Each path below is one point turned by a fixed rotation once a step. After each direction that follows a path, write how fast that rotation turns it, in degrees each step (0 if it stays still).
Each turn is a multiple of 5 degrees from 10 to 175, or 0.
Each row of a path follows its step; steps can be skipped.
path 1
step 1: [ 0.21  1.45  0.95  1.15 -0.90 -1.07  0.15 -0.69 -0.92 -0.03  2.21  0.50
 -0.01 -0.26 -0.72 -0.96 -2.89 -0.47 -0.88 -1.28 -1.33  1.32 -1.57  1.37
  1.75  0.97  1.25 -1.04 -1.82 -0.09 -1.51  1.38  0.73 -0.42 -3.32]
step 6: [-1.29  0.35 -0.07  2.63  2.66  1.41 -0.72  0.33  0.69 -0.56  1.77  0.30
 -1.59 -1.37 -2.26  0.58 -2.10 -0.59  1.09 -1.04 -0.60 -0.33  1.62  1.97
 -1.93 -0.53  0.89  0.30  1.18  0.57  0.08  2.22 -1.28  0.26 -0.43]
step 9: [ 0.17  2.39  1.73 -2.09  0.72 -0.82 -0.75 -1.28  2.20 -1.55  1.90 -0.22
 -0.50 -0.01 -1.22 -0.56 -0.08  1.14 -0.90  0.01 -0.56  1.68  0.63  1.58
 -1.60  1.16  0.94 -1.36  1.20 -1.20  3.11  0.53  0.08 -0.88 -0.66]
step 12: [-0.59  2.44 -0.11 -0.23 -2.40  1.13 -0.82  1.58 -1.56 -0.94  1.83  1.81
  1.69 -0.36 -1.04  1.44 -0.40 -1.58  0.62 -0.69  2.35  1.48  1.38 -0.59
 -1.18  0.31  0.98 -1.01 -0.73  1.14  2.66  0.20 -0.66  0.17  0.84]
step 13: [-2.47  1.13  0.54  2.57  1.13 -2.47 -0.38 -1.34 -0.45  0.66 -2.74 -0.18
  1.34 -0.96 -1.02 -0.98 -0.43 -2.67  1.13 -0.43 -0.70 -0.95 -0.05  0.97
  2.46 -0.89  0.29  1.69 -0.39  0.43 -1.01  0.47  0.97 -0.28  0.84]
step 14: [-1.58 -0.19  1.89 -0.36  1.26 -1.28 -0.05  2.57  1.01 -0.04  3.42  1.30
 -1.68 -0.45  0.74  1.26 -0.51 -0.03 -0.87 -0.85 -1.84  1.24  1.47 -1.22
 -1.08 -0.11  0.34  1.50 -0.34  0.39 -0.31 -2.96  0.12  0.94  0.28]
step 16: [-2.07 -1.31  1.93 -0.55  0.42 -1.22  0.44 -0.86  2.36 -1.27 -0.23 -1.54
 -0.07 -2.68 -1.39 -0.14  1.45  1.24 -1.24  0.73  1.66 -0.79 -2.20  0.59
 -0.03 -0.17  1.13  1.57  0.70  0.31 -0.90 -1.05  1.96 -1.18  0.43]
step 17: [ 0.81  0.88 -0.40 -1.41 -0.27 -0.65  0.06  0.84 -2.54 -0.32  0.99  0.75
 -0.76 -1.08  2.30  1.35  0.19  2.54  1.80 -3.41 -0.47  0.32  0.13  2.05
 -0.84 -0.77  0.98 -0.67  0.35 -0.90  0.91 -1.83 -0.46 -0.33 -1.85]
step 18: [-0.18  2.20 -0.06 -0.86 -0.91  1.62  0.67 -2.22  1.63  2.49 -0.18  0.51
 -0.29  0.89 -2.88  1.03  0.66  0.33  1.96  1.63  0.98 -0.98  1.00  0.93
  0.22 -1.24  2.27 -0.40 -0.45  1.37 -0.79  1.37  1.47 -0.07  0.02]
step 19: [-0.93 -1.69  0.91  0.92  0.08 -1.10  0.55 -0.38 -0.88 -0.01 -1.14  2.66
 -0.28 -3.21 -0.80  1.87 -1.27  0.51 -0.60 -0.25  0.49  0.88 -0.48 -0.31
  1.09  3.05  0.00  0.29 -0.95  2.08  0.75 -1.15 -0.94 -1.78 -1.31]
[-0.14  0.68  0.33  0.24  0.23  0.71  1.01  0.30 -0.19 -0.73 -0.52  0.09
 -0.42  0.51 -0.49  0.07  0.64 -0.49 -0.03  0.21 -0.07 -0.19 -0.14  0.19
  1.04 -0.75 -0.11  0.24  0.41 -0.25 -0.99  0.73  0.17  0.05 -0.56]	145
[ 0.04 -0.11 -0.21 -0.27 -0.54 -0.55  0.87 -0.57  0.43  0.55 -0.33 -0.43
  0.15 -0.36 -0.33 -0.58 -0.61 -0.28 -0.41  0.12  0.96 -0.43  0.24  0.21
  1.00 -0.76 -0.66 -0.53 -0.35  0.64 -0.06 -0.41  0.09 -0.06  0.62]	130
[ 0.06  0.16 -0.38  1.39  0.34  0.22  0.05 -0.82 -0.20  0.33 -0.06 -0.08
 -0.35  0.27  0.91  0.09 -0.04 -0.57 -0.89  0.09 -0.01 -0.64  0.00  0.67
 -0.69 -0.54  0.54 -0.37 -0.19 -0.02  0.33  0.01  0.87 -0.36 -0.29]	155
[ 0.07 -0.20 -0.30 -0.07 -0.07  0.00 -0.35 -0.94  0.37 -0.53 -0.01  0.49
 -0.96 -0.26 -0.66  0.00  0.64 -1.16  0.28  0.14  0.86  0.20 -0.25  0.12
 -0.32  0.44 -0.13 -0.02  0.74  0.39  0.82  0.70 -0.43  0.07  0.32]	115
[-0.93  0.62  0.27 -0.12 -0.13  0.03 -0.06 -0.39 -0.55  0.41  0.07  0.32
  0.62  0.28 -0.17 -0.39  0.59 -0.03 -0.84 -0.57 -0.30  1.00 -0.04 -0.07
 -0.68 -0.79 -0.89  0.55  0.36  0.01  0.10  0.07 -0.03 -0.39  0.86]	20
[ 0.08 -0.22  0.26  0.47 -0.01  0.83 -0.56  0.54 -0.07  0.13  0.03 -0.29
  0.23 -1.50  0.11 -0.07  0.87  0.48 -0.65  0.26  0.26 -0.35  0.14 -0.39
 -0.07 -0.09 -0.96 -0.37 -0.26  0.57  0.13  0.70  0.10  0.57 -0.48]	85
